Each row has a name. Each question is about the rows just above it.

[.03,.01,.16,.37,-.02,.40,.00,.03,-.01,.02,.17,.35,-.01,-.01,.00,.06,.05,.03,.01,.06,.05,.04,.07,-.01,.00,.03,.19,.03,.00,.10,.09,.00,-.01,.01,.01,.04,.01,.12,.02,.16,.08,.01,.07,.03] : dilo
[.02,.03,.00,.00,.01,.24,.14,.03,.03,.00,.01,.17,.12,.00,.02,.27,.01,.36,.04,.01,.23,.02,.01,.81,.01,.00,.01,.16,.22,.03,.00,.03,.01,.03,.08,.01,.06,.28,.03,.00,.02,.00,.20,.23] : nilub
[.04,.01,.03,.02,.03,.36,.03,.02,.03,-.01,.01,.19,.06,.19,.00,.19,.07,.08,.01,.07,.06,-.01,.01,.16,.00,.01,.04,.01,.06,.07,.01,.00,.00,.00,.00,.05,.00,.13,.01,.02,.03,.07,.12,.00] : kiles
[.02,-.02,.00,.12,.00,.00,.13,.00,.01,.00,-.01,.00,.05,.12,.05,.06,.00,.02,.00,.08,.07,.00,.07,.00,-.01,.10,.11,.05,.72,.01,.83,.05,.10,.09,.00,.00,.06,.05,.05,.17,-.01,.11,.02,.01] : Fiba
[.01,.02,.01,.04,.02,.14,.08,.06,.08,.02,.00,.20,.03,.02,.03,.06,.02,.07,.01,.00,.08,.01,.00,.06,.02,.01,.06,.15,.07,.06,.07,.01,.00,-.01,.02,.03,.01,.13,.02,.01,-.01,.00,.07,-.01] : Niro
[.02,.01,.02,.32,.01,.14,.01,.00,.03,.02,.04,.08,.00,.01,.01,.09,.08,-.01,.01,.09,.03,.03,.03,.02,-.01,.02,.20,.01,.03,.07,.09,.00,.00,.02,-.01,.00,.01,.04,.00,.12,.04,.03,.13,.00] : feb
The row with [.03,.01,.16,.37,-.02,.40,.00,.03,-.01,.02,.17,.35,-.01,-.01,.00,.06,.05,.03,.01,.06,.05,.04,.07,-.01,.00,.03,.19,.03,.00,.10,.09,.00,-.01,.01,.01,.04,.01,.12,.02,.16,.08,.01,.07,.03] is
dilo
How many times does kiles hold [.07]?
4

[.27,.10,-.39,.01,-.16,-.23,-.27,-.29,.40,.44,.26,.05,.17,.30,.38]  mani
[.27,.10,-.39,.01,-.16,-.23,-.27,-.29,.40,.44,.26,-.85,.17,.50,-.17]  kaba
[.27,.10,.13,-.26,-.16,-.23,-.27,-.29,.40,.44,.26,-.85,.17,.50,.30]  vupul
[.42,-.29,-.53,.08,-.16,-.29,-.31,-.29,.40,-.29,.26,-.85,.17,.50,.81]  gino
[.17,.17,-.39,.12,-.16,-.23,.17,-.29,-.01,.44,.26,.17,.17,-.52,.12]  tono
[.27,.44,-.39,.01,-.16,-.23,.61,-.29,.40,.44,.26,-.13,.44,-.56,.30]  kuv
Times [.44] occurs in kuv:
3
Times [.12] occurs in tono:
2
How many times does tono hold [-.16]?
1
Which value appears more than once in kuv?
[.44]
Which value appears more than once in gino?
[-.29]

[.02,-.02,.00,-.08,.02,.02,.06,.12,-.12] -> Bagu
[-.16,-.15,-.14,.01,-.12,.14,.02,-.22,.07] -> keres
[-.15,.14,-.02,-.05,.03,.02,.13,-.05,-.05] -> buzup
[.02,.06,.24,-.01,-.05,-.10,.20,-.27,.31] -> fef
[.15,-.18,.05,.15,.07,.30,-.09,.17,-.11] -> rus
[.00,-.02,.06,.04,.05,-.10,-.01,-.08,-.02] -> lep
[.03,-.12,-.10,-.23,-.02,.30,.08,-.09,-.05] -> mudu
[.04,-.12,.06,-.12,-.07,-.12,.23,.21,-.21] -> pivor
[-.02,.56,.43,.40,.36,-.84,-.27,.23,-.27] -> zak
Times [-.05] occurs in buzup:
3
Which value appears more than once in pivor?
[-.12]

[.13,-.17,-.03,.00,-.03,.00,-.17,-.17,.07]  motep
[.13,.13,-.03,.00,.13,.13,.13,.17,.13]  Vubed
[.13,.17,.17,-.03,-.03,-.03,-.03,-.03,.13]  getiz
Repeated in Vubed:
[.13]
The row with [.13,.17,.17,-.03,-.03,-.03,-.03,-.03,.13] is
getiz
Which row holds [.13,-.17,-.03,.00,-.03,.00,-.17,-.17,.07]?
motep
Times [-.03] occurs in getiz:
5
Times [-.17] occurs in motep:
3

[.07,.44,.07,-.16,-.36,.07,.12,-.01,.10,.07,.25] = nedo
[.07,.44,.27,-.16,-.36,-.69,.12,-.01,-.45,-.24,-.13] = fikam
[.37,.07,-.02,-.12,-.14,.48,.44,.45,-.20,-.23,-.49] = figaz
[.37,.07,-.02,-.12,-.14,.48,.44,.45,.28,-.01,.04] = seriv
[-.53,-.09,-.47,.41,.42,.40,.01,-.07,.06,-.69,-.31] = Pupo
[-.45,.18,-.05,-.46,.72,.46,-.05,-.61,-.12,.08,-.23] = mika
Which value appears more than once in mika?
[-.05]
Repeated in nedo:
[.07]
Times [-.12] occurs in figaz:
1
Whose row is [-.45,.18,-.05,-.46,.72,.46,-.05,-.61,-.12,.08,-.23]?
mika
Count of [-.02] in seriv:
1

[.04,.42,.04,.17,.42,.41,.04,-.15,.42,.42] = luf
[-.04,.76,-.07,.51,.63,-.04,-.67,-.03,.76,-.04] = Kug
[.85,-.15,.85,.17,-.15,-.82,-.16,.42,.42,.86] = sida
Count of [.42] in sida:
2
Count of [.42] in luf:
4
Whose row is [-.04,.76,-.07,.51,.63,-.04,-.67,-.03,.76,-.04]?
Kug
How many times does Kug hold [-.05]?
0

[-.16,-.43,-.18,.14,.15,.41,-.68,.01,-.28,.41,.14,-.03,.06,-.58,.04,.30,.18,-.25,-.10,-.83,.24,-.31,.33,-.39,-.36,-.19,-.01,-.58,-.44,-.69,-.01,.49,-.28,-.07,-.21,.34,.03,.05,.49,-.07,-.27,.08,.15,.25,-.19,.17,.45,-.36,.07]  gil
[-.23,-.34,-.23,.05,.29,.35,-.65,.17,-.18,.49,-.18,.10,-.27,-.22,-.13,.34,.31,-.47,-.28,-.32,.38,-.31,.25,-.54,-.24,-.18,-.13,-.44,-.53,-.78,-.08,.81,-.10,.12,-.08,.38,.15,.05,-.02,.00,.04,.35,.44,.15,-.23,.42,.30,-.77,.30]  genuv
[-.19,-.39,.07,.21,.21,.34,-.69,.08,-.18,.30,.18,.00,-.11,-.49,.00,.30,.07,-.20,-.06,-.84,.08,-.35,.51,-.42,-.24,-.11,-.02,-.50,-.55,-.42,.01,.54,-.29,-.22,-.34,.40,-.02,.13,.02,-.14,.30,.30,-.03,.16,-.04,.12,.57,-.37,.20]  nidut
[-.22,-.38,-.12,.08,.37,.49,.45,-.08,-.18,.49,.08,-.05,.06,-.49,-.09,.36,.31,-.38,-.11,-.60,.25,-.38,.18,-.37,.45,-.12,-.08,-.50,-.47,-.91,-.13,.49,-.37,-.06,-.31,.42,.12,-.06,.45,.00,-.13,.16,.45,.17,-.06,-.06,.40,-.29,.02]  sabem
[-.18,-.39,.08,.10,-.28,.05,-.52,.41,-.23,.43,-.18,.12,-.54,-.15,-.02,.27,.02,-.35,-.27,-.61,.19,-.36,.59,-.65,-.20,-.13,.02,-.39,-.67,-.26,.21,.96,.43,.06,-.13,.25,.03,.11,-.03,-.16,.07,.19,-.12,.20,-.28,.26,.46,-.98,.58]  rabo
[-.16,-.51,-.15,.01,.29,.41,.30,-.06,-.12,.63,-.01,-.01,.08,-.39,-.13,.31,.30,-.24,-.36,-.49,.25,-.40,.29,-.34,-.32,-.21,-.11,-.55,-.58,-.81,-.12,.37,-.23,-.03,-.28,.50,.05,-.08,-.04,-.05,-.29,.17,.23,.05,-.18,.13,.12,-.45,.03]  Takup
[-.16,-.49,-.10,.10,.10,.36,-.64,-.01,-.30,.49,.14,.44,.10,-.59,.07,.30,.16,-.26,-.09,-.92,.20,-.37,.30,-.38,-.41,-.16,.05,-.57,-.43,-.75,.00,.47,-.29,-.06,-.27,.29,.04,.01,.00,-.08,-.26,.29,.12,.27,-.18,.09,.42,-.30,.06]  zab
Whose row is [-.19,-.39,.07,.21,.21,.34,-.69,.08,-.18,.30,.18,.00,-.11,-.49,.00,.30,.07,-.20,-.06,-.84,.08,-.35,.51,-.42,-.24,-.11,-.02,-.50,-.55,-.42,.01,.54,-.29,-.22,-.34,.40,-.02,.13,.02,-.14,.30,.30,-.03,.16,-.04,.12,.57,-.37,.20]?
nidut
Which row holds [-.16,-.51,-.15,.01,.29,.41,.30,-.06,-.12,.63,-.01,-.01,.08,-.39,-.13,.31,.30,-.24,-.36,-.49,.25,-.40,.29,-.34,-.32,-.21,-.11,-.55,-.58,-.81,-.12,.37,-.23,-.03,-.28,.50,.05,-.08,-.04,-.05,-.29,.17,.23,.05,-.18,.13,.12,-.45,.03]?
Takup
Count of [.02] in rabo:
2
[-.23,-.34,-.23,.05,.29,.35,-.65,.17,-.18,.49,-.18,.10,-.27,-.22,-.13,.34,.31,-.47,-.28,-.32,.38,-.31,.25,-.54,-.24,-.18,-.13,-.44,-.53,-.78,-.08,.81,-.10,.12,-.08,.38,.15,.05,-.02,.00,.04,.35,.44,.15,-.23,.42,.30,-.77,.30] is in which row?
genuv
Times [.29] occurs in nidut:
0
Count of [.45] in sabem:
4

[.25,.28,.28,-.09,.16,.28] : Fel
[.10,.01,-.44,.37,-.02,-.23] : bozu
[-.28,-.28,-.05,-.28,-.28,-.52] : Sed
Times [.28] occurs in Fel:
3
Which value appears more than once in Sed?
[-.28]

[.47,.26,-.20,-.48,.24,.66,-.60,-.25,.49,.20,.48,.43,.59,-.48,-.05,-.48,.66,.85,.44,.33,-.09,.53]  Zilo
[-.14,-.13,.17,-.22,-.44,.00,-.04,.04,-.22,.07,-.15,-.18,-.15,-.03,-.39,-.22,.00,-.18,-.08,-.09,.09,-.05]  kes
[-.47,-.44,.52,.31,-.63,.71,.52,.22,-.52,-.13,-.61,-.62,-.60,.32,-.39,.34,-.68,-.88,-.43,-.18,.40,-.55]  Tidi
[-.03,-.11,.14,.32,.16,.23,.23,.03,-.05,-.09,-.09,.03,-.16,.16,.18,.35,-.40,-.16,-.22,-.02,.16,-.25]  Mitu
[.45,.08,.12,.12,-.01,.05,-.13,.05,.20,-.22,-.02,.41,.12,-.10,-.18,-.22,.12,.35,.02,.09,-.06,.27]  Des
[.45,.28,-.44,-.25,.27,-.33,-.39,-.15,.45,-.24,.37,.72,.59,-.05,.20,-.33,.45,.53,.26,.40,-.24,.60]  besat
[.22,-.03,-.12,-.12,.15,-.14,-.31,-.16,.44,.01,.20,.06,.46,-.07,.20,.06,.25,.27,.18,.49,.13,.21]  Luru
[-.25,-.02,-.05,.17,-.07,-.04,.17,-.10,-.19,.09,.11,-.51,-.06,-.12,.12,.31,.11,-.10,.12,.11,-.04,.00]  veg
The value that Tidi holds more than once:
[.52]
How many times does Des hold [-.13]?
1
Which row holds [.45,.08,.12,.12,-.01,.05,-.13,.05,.20,-.22,-.02,.41,.12,-.10,-.18,-.22,.12,.35,.02,.09,-.06,.27]?
Des
The row with [-.25,-.02,-.05,.17,-.07,-.04,.17,-.10,-.19,.09,.11,-.51,-.06,-.12,.12,.31,.11,-.10,.12,.11,-.04,.00] is
veg
Times [.33] occurs in Zilo:
1

[-.11,.54,.54,-.07,-.01,-.48,-.11,-.11,-.71,-.11,.05,-.34,-.65] -> Deze
[.01,-.15,-.09,.02,.02,-.18,.14,.68,-.16,-.06,.02,.16,-.19] -> rofuv
[-.40,.26,-.38,.29,.15,.05,-.04,-.20,-.09,-.01,-.20,.21,.02] -> tumo
[.07,.70,-.09,.39,-.19,-.34,-.16,.01,-.53,-.18,-.34,-.25,.22] -> Pil
[-.04,.84,.10,.28,.29,-.05,.37,-.10,.23,.20,.23,-.19,-.10] -> taka
[-.22,.12,-.14,.20,-.07,.17,.51,.25,-.23,-.09,.29,-.23,-.57] -> bunul
Count of [-.11] in Deze:
4
Repeated in rofuv:
[.02]
Times [-.10] occurs in Deze:
0
Times [-.10] occurs in taka:
2
Which value appears more than once in tumo?
[-.20]

[-.10,-.01,-.06,-.69,-.05,.01,.53] -> kem
[-.05,.03,.03,-.07,-.07,.03,-.07] -> letif
[-.10,-.01,.04,-.69,-.04,.01,.53] -> donak
[-.11,.24,.04,-.78,-.04,.00,.47] -> leve
Count of [-.07] in letif:
3
Times [-.69] occurs in donak:
1

[-.71,-.07,.08,.32,-.19,-.23,-.60,-.46]  Dev
[-.71,-.07,.08,.32,-.19,-.23,.57,.08]  kipa
[-.71,.03,.03,.32,-.71,.03,-.57,-.71]  kodog
[.15,.33,-.28,-.48,-.13,-.17,.30,.15]  Tona
Which value appears more than once in kipa?
[.08]
Times [.03] occurs in kodog:
3
Count of [.09] in kipa:
0
Repeated in Tona:
[.15]
Which row holds [-.71,-.07,.08,.32,-.19,-.23,-.60,-.46]?
Dev
Which row holds [-.71,.03,.03,.32,-.71,.03,-.57,-.71]?
kodog

[-.26,-.11,-.06,-.14,-.16] -> nez
[-.22,-.13,-.06,.07,-.20] -> zeviv
[-.12,-.13,-.20,-.22,.01] -> nulu
[-.10,-.18,-.27,-.85,.34] -> Poma
[.07,.04,.03,.26,-.21] -> bubuk
Whose row is [-.26,-.11,-.06,-.14,-.16]?
nez
Count of [-.13] in nulu:
1

[-.22,.18,-.69,.04,-.50,-.38,.03,.03,.17] : Fuza
[.09,-.45,.19,-.18,.20,.13,.32,.51,-.30] : ninik
[.18,.10,-.04,.18,-.16,.18,-.16,.11,-.16] : zagi
[-.17,.44,.09,.50,-.36,-.15,.37,-.04,-.25] : podok
[.05,-.28,.19,-.09,.31,.15,-.07,-.29,.16] : Ker
[.39,-.33,.04,-.69,.10,.11,-.40,-.10,.24] : zatat
[-.07,-.33,-.16,.34,.46,.63,-.19,.19,.03] : zilet
[.00,-.18,-.39,-.01,-.34,-.02,-.05,.20,.17] : Datu
[-.06,.00,-.24,.09,.27,.01,-.18,.26,-.24] : Setu
[-.39,.18,-.72,.26,.03,-.05,.06,-.05,-.05] : Pelit
[-.10,.04,-.37,-.59,.49,-.42,-.05,.00,.26] : Zadi
How many times does zagi hold [.18]?
3
How many times does Pelit hold [-.05]?
3

[-.25,-.33,-.33,-.26,-.36,-.31,.65,.28,-.70,-.54,.19,-.12,-.19] : punir
[-.04,.47,.42,-.45,.27,.10,.43,.36,-.54,-.03,-.68,.19,-.36] : Vure
[-.01,.14,.22,-.01,.10,-.62,-.01,.11,-.53,-.30,-.01,.23,-.65] : Vozod
[.16,-.59,.25,-.08,-.30,.02,-.02,.31,-.66,-.76,.30,-.06,-.42] : roliz
Repeated in punir:
[-.33]
Times [-.01] occurs in Vozod:
4

[-.19,.05,-.34,.11,-.15,-.19,.19,-.27,.31,-.20,.10,.35,.32,-.27,-.01,.26,-.24,.74,.36,.02,-.02,.30,-.32,-.21,.31,-.41,.19,.17,-.30,-.41,-.57,.14,-.34,-.34,.25,.19,.19,-.15,-.18,-.08,-.23,-.25,-.41,-.11,.14] = gufiv
[.20,.27,-.14,-.08,-.06,-.23,-.07,-.46,-.10,.41,.08,.12,-.05,-.08,-.06,.07,.26,.51,.11,.18,-.28,.03,-.42,.13,.69,-.10,.15,-.25,-.29,-.05,-.25,.48,-.65,.02,-.13,.04,-.05,-.14,-.14,-.40,.10,.18,.30,-.13,-.10] = vake
[-.61,-.10,.06,.36,.23,-.22,-.36,-.20,.18,-.15,-.24,-.61,.37,-.14,-.61,-.08,-.14,.32,-.13,.38,-.20,.05,-.61,-.23,.20,.34,.05,-.23,-.39,-.43,-.16,.30,-.35,-.11,.18,-.45,-.28,.02,-.20,-.01,-.33,-.39,.40,-.14,-.17] = zoz
[.25,-.06,-.16,-.13,-.10,.04,-.09,-.37,-.18,.28,.33,.18,-.03,.43,.14,-.51,.05,-.52,-.54,.10,-.09,-.25,.49,-.05,.29,.06,-.24,-.17,-.01,-.12,.28,.15,-.04,.32,-.25,-.30,-.60,.27,.00,-.11,-.19,-.21,.20,-.17,-.19] = bib
[-.18,.19,.01,-.30,-.14,.13,-.20,-.27,-.51,.52,.26,.27,-.38,.18,-.04,-.21,.26,-.32,.09,.02,-.21,-.23,.44,.33,.15,-.27,-.01,-.55,-.35,-.03,-.40,.42,-.18,.18,-.32,.36,.40,.05,.20,-.08,.32,.05,.03,-.01,.02] = Zuna
Whose row is [-.19,.05,-.34,.11,-.15,-.19,.19,-.27,.31,-.20,.10,.35,.32,-.27,-.01,.26,-.24,.74,.36,.02,-.02,.30,-.32,-.21,.31,-.41,.19,.17,-.30,-.41,-.57,.14,-.34,-.34,.25,.19,.19,-.15,-.18,-.08,-.23,-.25,-.41,-.11,.14]?
gufiv
How many times does gufiv hold [-.42]?
0
Times [.19] occurs in gufiv:
4
How many times does zoz hold [-.61]?
4
Count of [-.17] in bib:
2

[.31,.22,.30,.30,.23] -> kugis
[.21,.21,.03,.21,.21] -> siv
[-.09,.34,.07,-.39,-.22] -> bod
[.56,-.28,-.83,-.28,-.28] -> Madal
How many times does kugis hold [.30]?
2
Repeated in Madal:
[-.28]
The value that siv holds more than once:
[.21]
Which value appears more than once in kugis?
[.30]
The row with [-.09,.34,.07,-.39,-.22] is
bod
[.21,.21,.03,.21,.21] is in which row?
siv
Count of [.21] in siv:
4

[.11,.21,-.23,-.23,-.26,-.25,-.06,-.26,-.18,.15,.24,.05,-.08,-.19,.01,-.12,.16,.21] -> sos
[-.19,.32,-.04,-.32,.11,.16,.58,-.31,-.78,.36,.12,.09,.02,.13,.58,-.42,.32,.09] -> Ropil
[.04,.03,-.03,-.04,-.04,-.04,-.04,-.03,.00,.05,.06,-.02,.00,-.03,-.06,-.01,.01,.04] -> pud
[.08,-.08,.30,.26,.27,.12,-.05,.22,.12,.14,.12,-.25,-.13,.14,-.10,.20,-.15,-.11] -> lani
[-.74,-.71,.50,.31,.62,.68,-.01,.66,.22,-.36,-.55,-.02,.32,.78,-.42,.13,-.65,-.81] -> duka
[-.12,-.31,.31,.30,.31,.23,-.07,.35,-.29,-.17,-.29,-.12,.00,.21,-.13,.23,-.25,-.28] -> Sal
[.17,.34,-.25,-.29,-.25,-.21,.09,-.33,-.30,.28,.31,.05,-.03,-.19,.15,-.19,.26,.29] -> neme
How many times does lani hold [.12]?
3
Whose row is [.11,.21,-.23,-.23,-.26,-.25,-.06,-.26,-.18,.15,.24,.05,-.08,-.19,.01,-.12,.16,.21]?
sos
Whose row is [.17,.34,-.25,-.29,-.25,-.21,.09,-.33,-.30,.28,.31,.05,-.03,-.19,.15,-.19,.26,.29]?
neme

[.92,.62,.67,.62,.67]  Kez
[-.23,.62,.67,.66,.62]  Nagir
[.93,.93,.93,.93,.93]  Bim
Which value appears more than once in Bim?
[.93]
How many times does Bim hold [.93]?
5
How many times does Kez hold [.67]?
2
Whose row is [.93,.93,.93,.93,.93]?
Bim
Which value appears more than once in Nagir?
[.62]
Count of [.68] in Nagir:
0

